128 stands for zero in the data rows.
Some points, one per row:
[133 129 128 128 178 129 149 128 136 170 156 128 155 134 131 150 151 143
 128]
[166 143 158 128 130 128 128 150 128 128 128 168 128 161 128 128 128 128
 150]
[128 196 156 195 128 199 174 128 165 152 130 128 144 128 141 189 155 128
 128]
[128 175 141 180 129 182 175 132 147 170 167 128 149 130 128 166 155 152
 128]
[128 130 128 138 158 142 148 157 136 161 154 128 136 128 137 153 162 150
 128]
[128 210 146 166 128 203 186 148 178 150 128 128 156 138 132 221 139 128
 128]
[128 204 162 228 128 206 170 128 183 159 181 128 157 128 160 184 150 148
 128]
[218 138 239 128 128 128 128 157 128 128 128 183 128 170 128 128 128 128
 201]
[128 152 128 144 145 159 165 201 128 172 190 165 128 128 128 128 190 212
 152]
[128 153 128 128 149 153 161 173 128 172 183 177 128 128 128 128 188 198
 180]
[161 128 128 133 139 128 128 128 178 128 128 161 185 153 212 128 128 128
 160]
[150 128 128 130 178 128 131 128 188 140 128 130 208 162 205 136 128 128
 129]
[128 166 131 152 145 169 170 133 191 155 129 128 170 140 166 192 135 128
 128]
[169 128 158 136 128 128 128 167 128 128 128 175 128 171 128 128 128 128
 173]
[229 131 235 128 128 128 128 128 128 128 128 189 128 178 128 128 128 128
 182]
[148 128 128 148 150 128 128 128 168 128 128 148 193 159 207 128 128 128
 158]
[129 128 128 151 164 128 141 128 161 137 128 128 203 169 191 136 136 128
 128]
[128 132 128 128 170 144 156 149 139 159 151 128 134 129 128 159 150 146
 128]
[177 129 179 132 128 128 128 141 128 128 128 171 128 174 128 128 128 128
 175]
[128 152 128 128 154 156 161 252 128 170 177 151 128 128 128 128 195 212
 135]
[140 128 128 139 180 128 140 133 174 139 128 128 205 154 205 138 128 128
 133]
[128 148 128 128 158 151 157 223 128 175 175 151 128 128 128 128 184 195
 131]
[194 128 192 135 128 128 128 174 128 128 128 186 128 169 131 128 128 128
 172]
[128 145 129 149 152 159 156 201 128 173 182 186 128 128 128 128 200 205
 209]
[128 144 128 150 152 153 153 128 159 162 137 128 185 162 169 150 154 128
 128]
[137 128 128 128 174 128 146 132 148 157 134 128 163 143 150 157 140 128
 128]
[128 206 137 173 128 197 188 128 170 139 128 128 149 149 131 195 128 128
 128]
[141 128 128 128 204 128 138 148 162 171 134 128 185 170 181 156 139 128
 128]
[191 128 193 128 128 128 128 135 128 128 128 173 128 173 128 128 128 128
 177]
[128 151 128 136 150 155 164 158 128 173 184 151 128 128 128 145 174 187
 136]
[128 155 137 167 134 171 161 128 145 161 146 128 172 153 147 154 159 129
 128]
[169 128 160 143 128 128 128 138 128 128 128 170 128 164 139 128 128 128
 170]
[135 128 128 128 176 128 147 138 144 152 128 128 157 151 148 156 138 128
 128]
[190 138 186 128 128 128 128 141 128 128 128 172 128 174 128 128 128 128
 159]
[165 129 145 138 128 128 128 171 128 128 128 177 128 156 151 128 128 128
 163]
[139 128 128 128 155 130 139 162 133 160 154 140 128 128 137 152 168 149
 129]
[255 138 255 128 128 128 128 128 128 128 128 219 128 176 128 128 128 128
 228]
[131 128 128 128 165 128 151 128 248 164 171 128 192 132 200 174 128 128
 128]
[131 133 128 128 162 141 156 159 128 169 167 136 128 128 128 142 160 166
 128]
[128 133 128 128 140 148 148 185 128 168 169 164 128 128 128 151 186 181
 171]
[128 214 160 249 144 195 176 128 161 163 195 139 128 128 128 187 146 168
 128]
[128 144 128 141 162 149 160 128 174 138 128 128 194 175 179 161 128 128
 128]
[128 169 135 174 133 177 167 128 178 128 152 128 158 163 174 161 135 133
 128]
[128 196 155 232 155 184 168 135 152 169 206 156 128 128 128 175 152 178
 139]
[197 128 198 128 128 128 128 132 128 128 128 172 128 171 128 128 128 128
 176]
[128 139 128 144 149 157 155 187 128 177 183 128 128 128 128 150 186 183
 128]
[128 136 128 148 151 148 151 128 164 144 128 128 199 170 178 142 136 128
 133]
Here are 12 more points, each followed by its number:
[158 128 150 138 145 128 128 170 128 128 128 164 128 156 139 128 128 128
 162] 0
[128 128 128 136 161 137 148 128 232 179 159 128 191 128 192 189 150 128
 128] 1
[177 128 145 128 137 128 128 128 181 128 172 168 128 186 185 148 128 131
 165] 2
[131 157 128 128 128 157 156 194 128 178 199 209 128 128 128 128 217 255
 250] 3
[162 128 128 128 159 128 128 128 194 128 175 141 134 176 184 154 128 128
 133] 4
[128 194 148 207 128 202 189 128 153 159 159 128 158 156 128 166 144 143
 128] 5
[144 128 128 128 182 128 137 128 172 153 128 128 208 162 190 141 128 128
 128] 6
[128 161 142 189 146 169 154 166 162 172 199 159 128 128 157 187 171 174
 159] 7
[251 156 255 128 128 128 128 139 128 128 128 195 128 175 128 128 128 128
 211] 8
[128 149 128 154 149 159 156 128 165 141 128 128 195 171 180 143 139 128
 128] 9
[128 142 128 128 163 146 158 172 138 175 166 128 141 128 143 159 155 155
 128] 10
[128 149 135 166 145 163 157 154 128 169 183 143 128 128 128 158 183 185
 141] 11
Which three of these numbered points are nearest to each point below, looking only along the 8 directions in which the first points spread most? Their numbers follow each, nearest first.
[153 133 134 132 139 128 128 173 128 128 128 164 128 153 137 128 128 128
 153] > 0 2 4
[128 165 141 178 147 170 153 146 190 175 190 152 134 128 166 210 163 161
 149] > 7 11 5
[128 158 128 153 151 167 169 128 152 133 128 128 194 166 173 128 128 128
 134] > 9 6 4
[155 128 150 132 140 128 128 160 128 128 128 157 128 155 135 128 128 128
 154] > 0 2 4
[128 152 134 158 145 169 161 128 154 128 128 128 168 176 158 160 132 128
 128] > 9 6 5
[128 209 156 208 128 206 175 128 181 151 149 128 156 128 143 184 150 134
 128] > 5 7 9
[128 156 128 128 142 158 160 186 128 181 203 202 128 128 128 128 207 243
 228] > 3 11 7
[149 128 128 133 175 128 131 128 186 144 128 128 211 158 195 142 128 128
 131] > 6 9 4
[128 145 133 157 142 162 157 128 157 142 129 128 186 178 168 141 137 128
 128] > 9 6 4
[128 160 128 153 144 161 165 166 128 167 175 154 128 128 128 154 164 172
 140] > 11 10 7
[155 135 142 134 137 128 128 172 128 128 128 163 128 155 143 128 128 128
 150] > 0 2 4
[255 130 255 128 128 128 128 128 128 128 128 199 128 174 128 128 128 128
 194] > 8 0 2
[128 150 128 146 150 159 166 128 160 132 128 130 194 157 174 133 128 128
 128] > 9 6 4
[129 147 128 128 128 157 149 200 128 178 196 192 128 128 128 128 223 244
 222] > 3 11 7
[149 128 128 128 189 128 137 128 162 171 128 128 219 142 187 132 132 128
 128] > 6 9 4
[237 134 247 128 128 128 128 128 128 128 128 190 128 182 128 128 128 128
 185] > 8 0 2
[208 128 149 128 128 128 128 128 171 128 128 182 152 177 192 145 128 128
 167] > 2 4 0
[207 128 143 130 128 128 128 128 160 128 128 185 164 166 186 128 128 128
 155] > 2 0 4
[132 128 128 128 159 128 153 128 240 157 165 128 190 144 205 157 128 128
 128] > 1 4 6
[128 157 128 128 128 157 153 224 128 174 189 191 128 128 128 128 216 245
 216] > 3 11 7
[156 143 149 138 133 128 128 149 128 128 128 165 128 164 128 128 128 128
 152] > 0 2 4
[147 128 128 138 164 128 128 128 183 138 128 129 203 171 209 132 133 128
 143] > 6 9 4
[128 190 148 214 168 179 165 152 159 172 203 172 128 128 137 183 157 175
 156] > 7 11 5
[128 128 128 128 162 145 147 173 137 179 171 128 136 128 149 159 175 158
 128] > 10 11 7
[128 147 132 158 146 159 156 152 128 169 182 158 128 128 128 148 186 182
 166] > 11 7 10
[128 206 163 237 128 203 173 128 157 151 166 128 131 128 139 180 155 150
 128] > 5 7 11
[234 128 237 128 128 128 128 128 128 128 128 190 128 182 128 128 128 128
 176] > 8 0 2
[128 144 128 137 136 158 153 220 128 171 182 203 128 128 128 128 215 223
 243] > 3 11 7
[152 128 128 128 165 128 130 128 190 128 171 136 133 166 169 164 128 128
 128] > 4 2 6
[170 131 148 128 130 128 128 149 128 128 128 168 128 165 134 128 128 128
 155] > 0 2 4
[128 152 133 163 136 168 159 128 156 152 128 128 187 159 159 142 150 128
 128] > 9 6 5
[132 143 128 128 128 155 146 191 128 179 203 198 128 128 128 128 218 240
 234] > 3 11 7
[175 135 165 132 130 128 128 157 128 128 128 169 128 166 130 128 128 128
 152] > 0 2 4
[135 128 128 128 160 128 142 128 247 154 186 128 183 131 218 154 135 128
 138] > 1 4 6
[135 128 128 128 175 128 139 175 128 181 170 128 141 128 150 131 180 155
 128] > 10 11 0
[128 135 128 134 147 149 151 152 138 160 156 128 132 128 135 162 167 153
 128] > 10 11 7
